One turning vector, and how many ticks it has turned
The counts run from 0 to 290.
[130 138 114 155 128 120 163 136 138 160 157 110 126 116 121  92  77 137
  82 188 138 106 144 140 118 108 137 110 148  84 139 137 106 140 152  82
 129 110 114 103  99 128 145 120 176 151 159 132 147 177 142 146 130  98
 148 149 163 128  53 161 150 109  77 141 148 144  96 180 141 157 137 136
 113 111 129 149 135 126 175] | 118
[103 141 119 144 105 127 155 120 152 154 160 103 130 117 109  84  85 126
  98 197 144 103 139 138 106 106 131 117 146  80 139 138 109 144 148  89
 135  99 100 105 108 145 140 124 166 149 153 129 149 155 145 140 127  82
 152 146 179 149  69 150 147 117  80 148 160 145  98 171 158 160 151 140
 120 122 118 135 147 133 168] | 13
[137 134 118 138 115 122 171 156 123 153 169 115 135 102 136  79  94 137
 110 177 115 111 137 170  96  95 114 113 140 108 154 104 105 129 142  99
 130 106 114 118 114 129 148 118 192 177 117 159 109 168 133  98 131 105
 133 138 162 139  69 141 153  80  65 132 117 120  87 177 131 159 143 128
 104 118 113 133 125 130 172] | 138
[124 137 116 100 118 109 155 141 127 171 174 111 117 105 113 110  86 115
 103 168 127 103 160 139 101 107  99 102 120  87 124 137 108 155 146  93
 139 115 112 100 121 175 124 123 177 155 127 140 123 153 149 137 143 103
 137 149 168 110  68 123 163 107  65 129 145 157  99 173 165 170 157 133
  92 101 133 151 155 143 157] | 262
[106 142  99 126 114 127 154 141 122 138 181 136 133 114 117 103  84 120
 102 184 136 123 143 128  89  93  98 103 143  75 132 156  89 132 157  95
 128 121 127 106 135 137 132 123 157 176 160 122 135 144 159 129 133 112
 125 151 195 127  75 134 158  89  64 140 147 129 108 163 137 156 141 156
 101 108 124 165 156 140 148] | 257
[ 90 137 121 124  85 143 159 130 119 161 180 132 131 119 133  91  92 131
 114 184 132 144 130 142  89  96 124 117 121 101 157 130 123 160 131  89
 127  90 100 117 131 114 152 118 159 173 153 128 125 155 125 125 133 108
 129 125 177 145  72 143 165 100  57 150 149 128  97 185 142 173 120 151
 101 111 149 155 130 124 150] | 194
[146 151 108 154 126 114 152 154 107 162 182 122 127 107 123  99 108 131
 120 170 110 112 146 148 106 110 108 105 119 117 143 122 104 147 147 104
 145 111 107 108 126 133 136 109 194 156 124 150 118 168 138 109 158 119
 129 150 169 119  61 148 173 103  70 131 135 138  89 180 139 165 133 133
  95  93 139 153 164 142 168] | 79
[129 131 111 145 132 119 159 132 129 144 165 122 125 123 128 117  80 144
 108 182 138 120 132 145 105  85 103  98 143  88 140 161  97 135 164  86
 119 135 125  97 120 132 153 133 162 176 165 121 124 162 155 132 124 110
 122 135 186 127  62 147 158  88  49 144 146 127 102 175 124 146 126 153
  98 115 127 165 143 136 167] | 214
[119 135 137 124  91 119 152 132 130 174 176 113 125 114 114  89  99 121
 135 181 125 112 132 159 101 100 112 116 113 117 148 124 120 146 131 104
 133  89  97 114 122 149 149 128 194 170 119 149 107 149 134  94 140  93
 134 135 174 139  66 142 165  92  71 142 130 141  91 175 153 167 138 130
  96 120 135 140 143 141 165] | 96
[103 141 127 151 100 131 153 123 150 154 163 110 143 129 106  95 104 126
 103 197 132 103 127 155 101 102 132 116 133 108 153 145 115 137 140  95
 142  86  95 105 119 144 164 121 167 161 152 140 136 161 142 119 133  85
 147 143 166 157  74 159 159 113  71 169 140 136  99 180 144 166 117 146
 121 114 122 144 142 149 169] | 100
[114 135 122 127  92 130 161 128 137 150 164 133 135 111 121  81  79 124
 111 201 148 125 121 139  99  90 120 117 144  90 148 139 101 131 147  95
 120  94 107 120 124 121 150 130 167 191 146 120 121 154 142 111 114  93
 124 126 186 144  69 139 144  78  60 146 148 122 106 170 139 157 136 148
 107 125 125 141 134 135 159] | 197
[112 133  97 144 126 119 163 136 136 166 175 106 128 115 144 111  85 134
  90 175 133 115 153 154  98 114 126  95 141  78 130 130 112 169 147  94
 125 112 104 105 110 126 140 122 184 156 138 149 142 150 146 159 121 105
 154 156 156 131  59 138 154 122  60 127 148 141  85 169 151 160 162 126
 107 105 115 150 132 126 175] | 221
[113 134 134 133  93 120 154 131 129 171 177 107 123 125 114  94 103 119
 126 190 125 112 131 159  93 102 114 108 110 116 148 134 124 146 135 101
 140  87  88 115 120 148 156 124 195 164 123 152 119 146 136 102 140  87
 141 138 172 138  63 152 173  98  73 146 129 144  92 179 155 165 128 133
 106 118 138 141 145 147 167] | 97
[117 141  92 170 136 120 152 133 128 142 179 106 130 123 140 118  98 147
 118 165 120 114 134 157  96  99 100  82 142  95 144 146 105 155 159 105
 132 132 113  99 128 128 147 123 175 162 146 134 130 147 159 135 141 126
 142 147 184 138  71 152 176 116  53 129 147 126  92 170 130 149 139 148
 106 103 116 157 159 142 178] | 125
[117 135 127 116  92 115 156 123 139 152 166 105 125 117 112  84  79 134
 122 182 134  94 124 150  98  98 103 108 126 100 144 134 116 144 137 101
 135 107  97 121 120 163 134 133 182 176 121 126 117 154 143 111 136  78
 135 125 188 129  67 135 153  81  72 127 141 130 105 168 153 159 146 143
 101 127 129 127 149 145 165] | 200
[129 144  99 168 130 118 150 137 117 147 186 105 126 116 142 101  95 163
 111 163 113 107 131 151 102 109  99  84 132 102 153 121 118 157 152 101
 138 125 108 116 123 132 132 112 188 163 135 128 133 164 142 129 154 122
 133 133 190 124  66 153 168 112  62 116 150 123  91 177 129 153 140 145
 104 104 130 145 165 133 173] | 123
[ 89 138 106 128  91 135 154 132 128 171 181 137 137 111 134 101  97 124
 119 184 134 146 141 145  92 101 113 115 136  95 146 121  99 164 137 103
 126  90  97 112 134 100 140 122 170 173 141 144 119 140 145 130 117 116
 139 145 167 150  81 124 170 118  50 145 161 137  92 176 147 175 148 140
 100  99 125 151 138 123 157] | 90
[124 130 134 104 115 112 151 126 137 167 159 105 108 109 117 106  75 135
 118 180 142 105 139 145 108  85 102 108 129  88 134 139 110 147 144  84
 121 120 116 102 113 177 141 142 166 165 148 119 115 163 149 120 131  95
 120 127 188 126  60 132 153  92  56 135 145 146 105 173 149 156 148 138
  96 128 132 152 151 129 156] | 112
[120 140 110 133 120 123 156 128 144 156 164 127 146 106 116 125 100 139
 124 183 131 120 142 154 107  97 105 109 138 101 142 131  83 143 153 109
 139 120 100  96 140 129 149 131 148 183 145 148 106 165 160 129 127 110
 128 147 164 151  87 124 170 114  35 153 151 136 110 170 127 173 134 140
  94  99 103 148 153 151 173] | 276
[100 146  97 130 113 134 156 141 113 137 189 133 130 120 128  99  94 122
  97 178 131 130 138 131  78  91 101 104 140  81 141 155 101 138 158  94
 131 113 124 109 137 133 133 114 161 177 158 114 139 143 152 133 141 117
 127 142 200 124  79 138 160  95  66 132 150 123 105 170 139 157 140 161
  99 102 134 166 154 135 145] | 256
[145 157 103 154 130 121 151 150 107 158 181 127 134  93 117  94 101 140
 113 172 111 108 145 142 115 111 108 110 127 116 151 109 101 141 147 101
 145 106 105 107 127 132 132 108 180 156 132 139 119 188 136 114 163 125
 126 144 175 121  70 149 173 109  60 136 143 136  93 187 133 171 131 144
  90  93 135 149 164 135 165] | 270
[129 143 106 157 129 124 155 139 135 150 173 126 152 112 112 123 112 131
 115 185 121 113 138 156 105  95 109 107 135 109 143 144  90 135 150 107
 152 119  99  93 138 126 151 124 158 177 146 152 120 165 160 123 140 109
 134 154 162 147  81 142 172 118  48 160 136 135 106 173 126 166 118 140
 107  89 108 156 158 160 178] | 83
[108 147 112 132 100 140 152 122 129 144 170 110 128 101 114  79  92 158
 103 183 120 107 128 149 101  97 115 122 129 105 158 110 117 148 137  92
 145  99  94 118 130 153 132 109 149 162 149 117 127 178 131 125 154 100
 136 112 197 147  82 142 164 109  67 144 157 128 103 186 141 175 132 163
 111 117 131 135 159 127 165] | 104
[131 133 123  93 107 119 164 146 121 157 171 110 121 111 110  90  82 119
  97 180 125 102 146 148  90  98 105 108 122  89 137 143 109 129 144  85
 133 114 123 114 120 174 143 123 175 179 137 135 116 162 140 111 143  94
 129 130 177 117  65 130 148  71  78 141 122 131 105 175 151 164 133 143
  97 118 132 144 140 141 152] | 156
[118 127 128 106 110 114 155 125 135 174 168  94 107 120 120 111  77 132
 107 170 135 107 144 145 102 101 110  99 114  92 135 145 128 162 142  81
 126 111 109 107 112 170 139 133 179 152 141 129 127 155 134 133 137  93
 135 131 173 115  53 135 160 105  63 133 144 149  96 181 157 160 144 136
  96 114 145 151 142 128 164] | 114
[122 131 123 146 133 124 159 140 145 157 166 106 141 111 129 111 108 142
 113 174 112 107 144 180 103  93 120 112 141 103 152 129 104 138 148  98
 144 121 110  90 120 141 168 123 161 164 152 164 115 166 144 113 134 111
 139 151 155 166  77 152 172 117  46 161 119 138  93 176 131 165 121 135
 117 105 104 148 138 131 174] | 40
[ 93 140 104 113 100 140 154 129 121 169 180 125 134 104 130 112  97 145
 117 171 127 135 144 149  94 106 110 114 124 107 148 110 109 171 132 105
 138 101  91 109 147 119 132 118 156 170 136 147 111 160 141 136 134 117
 130 131 164 148  85 117 174 126  43 137 158 143  98 180 147 185 143 141
  94  91 129 145 143 132 157] | 88
[111 134 125 123 110 121 151 127 145 155 165 121 118 115 118 102  81 130
 120 183 145 118 131 139 103  77  96 109 145  84 136 151  95 140 153  91
 117 122 121 102 117 156 146 141 153 173 158 113 122 149 156 115 121 102
 122 134 201 143  64 137 152  90  52 145 157 136 104 168 140 149 143 147
  99 127 125 154 153 128 156] | 110
[108 137 122 113 105 132 159 152 129 153 176 129 128 114 122  88  91 109
 101 189 133 127 140 140  86  77 111 121 147  79 142 149 100 124 151  87
 123 111 136 108 119 140 152 125 159 177 160 130 122 148 144 101 123 110
 123 145 189 138  72 141 152  75  69 153 131 128  96 167 142 155 132 146
 104 119 124 159 137 119 142] | 153
[129 160  98 142 127 127 147 145 117 149 182 120 124  93 117  82  93 142
  99 170 113  96 154 137 104 105 103 117 139  92 141 109  99 144 147 101
 148 117 118 107 126 161 119 105 165 149 140 124 136 174 145 127 164 118
 132 144 198 128  78 140 161 113  79 128 154 139  94 179 145 168 152 150
 101 100 121 143 174 125 155] | 165
[125 148 119 140 120 129 146 134 124 155 174 108 110 101 131  85  88 157
 107 170 116 106 134 141 115  93 111 115 133  97 152 116 125 153 145  86
 134 113 115 108 121 161 138 112 159 138 157 112 131 179 129 119 160 117
 124 122 195 135  64 154 170 111  65 135 154 142  92 188 138 162 137 155
 105 111 143 152 162 105 160] | 209
[115 137 110 159 129 125 152 147 123 161 186 110 130 125 144 109 115 136
 120 163 100 123 137 173  90  93 107  92 127 110 153 137 117 151 146 104
 138 118 114 102 121 130 160 119 186 167 138 158 119 145 146 104 146 127
 134 149 165 150  71 158 180 114  57 143 119 129  83 173 136 158 126 139
 109 102 125 156 148 132 171] | 229
[116 137 107  95 121 117 158 134 119 163 176 109 115 107 117 115  80 126
  98 169 128 107 161 141  91 108 101 100 123  79 130 139 106 161 143  91
 134 117 112 108 131 167 124 125 160 163 135 136 123 154 151 146 147 106
 136 141 170 115  71 117 158 109  59 125 150 149 107 170 159 173 155 142
  93 101 127 150 153 143 154] | 70
